One turning vector, and how many steps it has turned:
The counts run from 0 to 613.
[ 21  -9  13   6 -18  -2   7 -14  -8 -20   8   5   4   7   2   7  11  -6
  21   4  -2   1   6   7  -2   3  -3  23   7  20   8  -6  -1 -15  10  12] : 163
[  6  -8 -10  10 -32 -12  11 -11   6   4   7  -3   7  -2   3   4   8  -3
  12   2  -4  -7  -8  -1  -3   2  -2  13 -13  29  11 -14   1   2 -20  -5] : 150
[  9 -13   0   9 -17  -4  10 -12  13  -3  15  -7  11  -1 -15   1   5   4
  12   8  -9   1  -6   1  -1   4   1   8 -27  28  15  -4   4  -4 -20  15] : 397
[-12 -10  -7  23 -19  -4   5  -5 -10   5   5  -7   5  -9   1  -8  -1 -13
   2  -3   5  -2  -8  -7  -8  -1  -3  21  -7  32   5 -12   0  -2 -12 -28] : 192
[ -3  -7  10   8   0   2   1  16  -7  -9  23   4  -7 -17 -12  -1   4  -1
  -2  19   2   1   9  -9 -12 -11  15  17 -15  24  23  -8  -1  -9   1   0] : 35
[  7  -3  10   7  -7 -13  -4  -1  -9 -19  16   4  -1 -10 -12   4  12 -12
   2   7   2 -21  -2   5  -9 -11  -5  35   4  18  -1   9 -14   1 -12  -9] : 525
[  2 -12   9  13  -9  -3  19 -11 -11  -7   4  18  17  -1   0  13   5   1
   7   3   7 -10   5 -17   3   2  -7  24   1  22  -9  -5  -7  -9 -18   1] : 457
[  8  -2   8  17 -15 -17  22  -6  -2 -24   8 -10   2  12  -1 -13  15  -1
  -7  -7   4  -7  -6 -12   4  -8 -25   9   7  10   5   0 -12   0 -10  -6] : 432
[ 17   0  -5  -1  -3  -9  18  -5 -20 -18  -8  -8  15   6   3  -6  12  18
   1  -4  11   7  14 -12   5  -2  -2   5  -4  26   7  -9   7 -21  -4   8] : 411
[  0 -11 -10  10 -11 -11   5   1 -14 -11  -3 -16  -2 -13   3 -12   0   0
  -9 -12   5  10   5   3  -6  -2  -5   2 -10  32   9 -16  22 -13  -7  -9] : 270
[ 18  -8   1  17  -4   2  14   2  -6  -7  -1  -7  18   3  -5  -1  -1 -13
   2   0   6 -17  21   4  10   1   2  17  -8  14  -6  -3  -7 -24 -20   7] : 320
[  4 -11  -3  10  -4  -9   3  -1  -3  -5   5  19   1  -3  -7  -1   2  11
   9  13  18  11   5  -8 -11  -3   5  30 -14  25   4 -16  -1   4  -9  18] : 256
[  6 -13  -5  28  -5 -11   2  26  -7   1   5  -4   7 -11 -15 -13   3  -1
  -9  19   8 -15  15  -6   0 -11   9   9 -16  14   5 -11  -3 -10  -8  -4] : 461
[  8  -6  13  12 -27 -16   8   4  -3 -18  10   6 -10  -7  -4  -5  23   2
   5   5  -4 -12  -3  -9  -4  -1   2   7  10  21  14  -3  -1  -5  15  -1] : 126
[  2  -8 -11   6 -26  -5  10  -9   3   2  15   0   1   0   4   2   3   4
  15   6  -3   8  -6  -6  -4  -3   5  19 -18  32  20 -17  11   4  -6  -3] : 71
[  1 -12  -5  14 -22 -15 -14  -4  -8  -6   1   2   2 -10   0  -1  13 -10
  20   0  11  -2 -12  11 -21  -3  -1  30   2  27  -5  -5   1   3  -2   2] : 224
[  5  -3  15  12 -12  -7  19  -7   4 -19  20   8 -13   7  -2   3   3  -4
   2  -3   6   4   2  -8   0  -7 -14  32   0  19  13  -6 -12   2  -5   4] : 52
[ -5  -8   0  18 -22 -18  -1   6  -6  -2  11  -2   3  -9   2 -10  18   0
   8  12  -3 -12 -12 -18 -12  -7  -4   7  -4  23  11  -3  -8   0  -7 -20] : 371
[  5  -5  12   7 -20 -16  15   6  -2 -21   9   7 -12 -13  -6  -4  22  11
   1   1   5  -8   7 -15  -4  -2   3   2   0  24  11  -5   3 -14   4  16] : 47
[  4 -13  -2  28 -27  -3  11  -5  16   3  11   3   4  -3 -10  -3   9  -9
  16   6   7 -11  -6  -2  -3   0   4  17 -12  20  -2 -10  -4   1 -14  12] : 519
[ 14  -3   6  -2  -7 -17  -5  -1  -4 -21  12   8   0  -9  -9  10  17   5
   8  10   1 -20   2   2 -10  -7   1  27  -5  19   7   9  -7  -6 -15   4] : 446
[  8  -6   9  13   1  -4  13   5  -3 -15   9   2   7  -5 -10   7   0  -5
 -10   9   6 -24   8  -5   6 -10  -6  30   1  16  -4   3 -17  -5 -21  -9] : 278
[ 19  -9 -17  23   0  -5   9  -1  -3   2   0 -19  23   8  -5  -7  -6  -2
   3  10   6  -2  12   3   5  -5  -2  15 -20  18   0 -10  -2  -5 -19   4] : 197
[  4  -3   2  10 -18   8  18  -8   2  -9  17   4  -3   0  -4   9   9  -7
  18   0  10   3   4  -8   1   3   9  18  -4  34   3 -12   4 -12   8   8] : 194
[  8 -19   2   8 -24 -15  -2  -1   2 -14   5  -4   4 -13  -3  -8  19   5
   9   2 -10  -3  -8   4 -15   4  -3  -3 -13  28  14  -7  15  -8  -6  12] : 428
[ 13  -4   1   8  -8 -15  13   0 -22 -14 -12   6  11  -5  10   4   4   9
  -9  -7   9 -10  22  -8   4   0  -2  11   4  20   2  -7   0 -22 -19  -1] : 289
[ -3 -18 -13  22 -15  -5  10   3  -1   8  -5  -3  10 -13  -2   0  -3  -9
 -12   5   6  -9   2   2   3  -6  -5   8 -18  28  -3 -14   6  -2 -21  -4] : 13
[  0  -5   2  19 -21 -14   0 -11  -6  -3   6   1   8   8   7 -10   7  -9
  12  -8   9   6  -9  -8 -18  -8 -16  27  -5  14   3 -10 -12   4 -20  -6] : 8
[ 15  -9   7  25  -8   2  19  11  -6 -15   8  -6   6   8  -3  -3  -5 -11
 -10   7  -4  -9  12   3  14  -8  -8  21   8  15   6 -11  -9  -3  10 -17] : 542
[ 19  -1  -7  15 -26 -14  16  -4  -4 -10  -5  -4   6   6   8   3   7  -8
   3 -11  10 -19   9   8   9  -2  -9  11   8  15  -6  -6  -3 -11 -13   0] : 610
[ 19  -6   7   5  -4 -12 -13   7 -13 -16   8  -4  -3  -2   1 -12   3  -2
   4   2   1  11  13  13 -22  -6  -1  24 -13   9  27 -12   0  -8 -11   7] : 466
[  8  -7  -4   6 -21 -17  -4   1  -2 -11   2  12 -12  -9  -3   1  17  -6
  15  -5  16  -4   5   8 -13   0   9  20   0  31  -1  -7   7  -8   7  16] : 225
[  9  -4   6  17   7   1  18   3 -11 -24   3 -13  12   1 -13  -9   6  -7
  -8   4  12 -13  12  -4   9  -9  -9  15  -4  18  -6   8 -12 -19 -12   2] : 400
[ 11 -18   9  20 -10  -9   8  10 -10 -15 -10   5  10 -15  -3   3   8  -4
 -14   7   1 -23  14   5   6   2  -5   8   7  20  -9  -4   0 -16  -4  -1] : 505
[ 18 -13  -9  -4  -3 -14  -6   0 -12 -19  -2  -6  21   2  -6 -11  18  16
  14  16   2   3   0   2 -13   0   0  10 -13  22   7   0   2  -9  -4  18] : 244
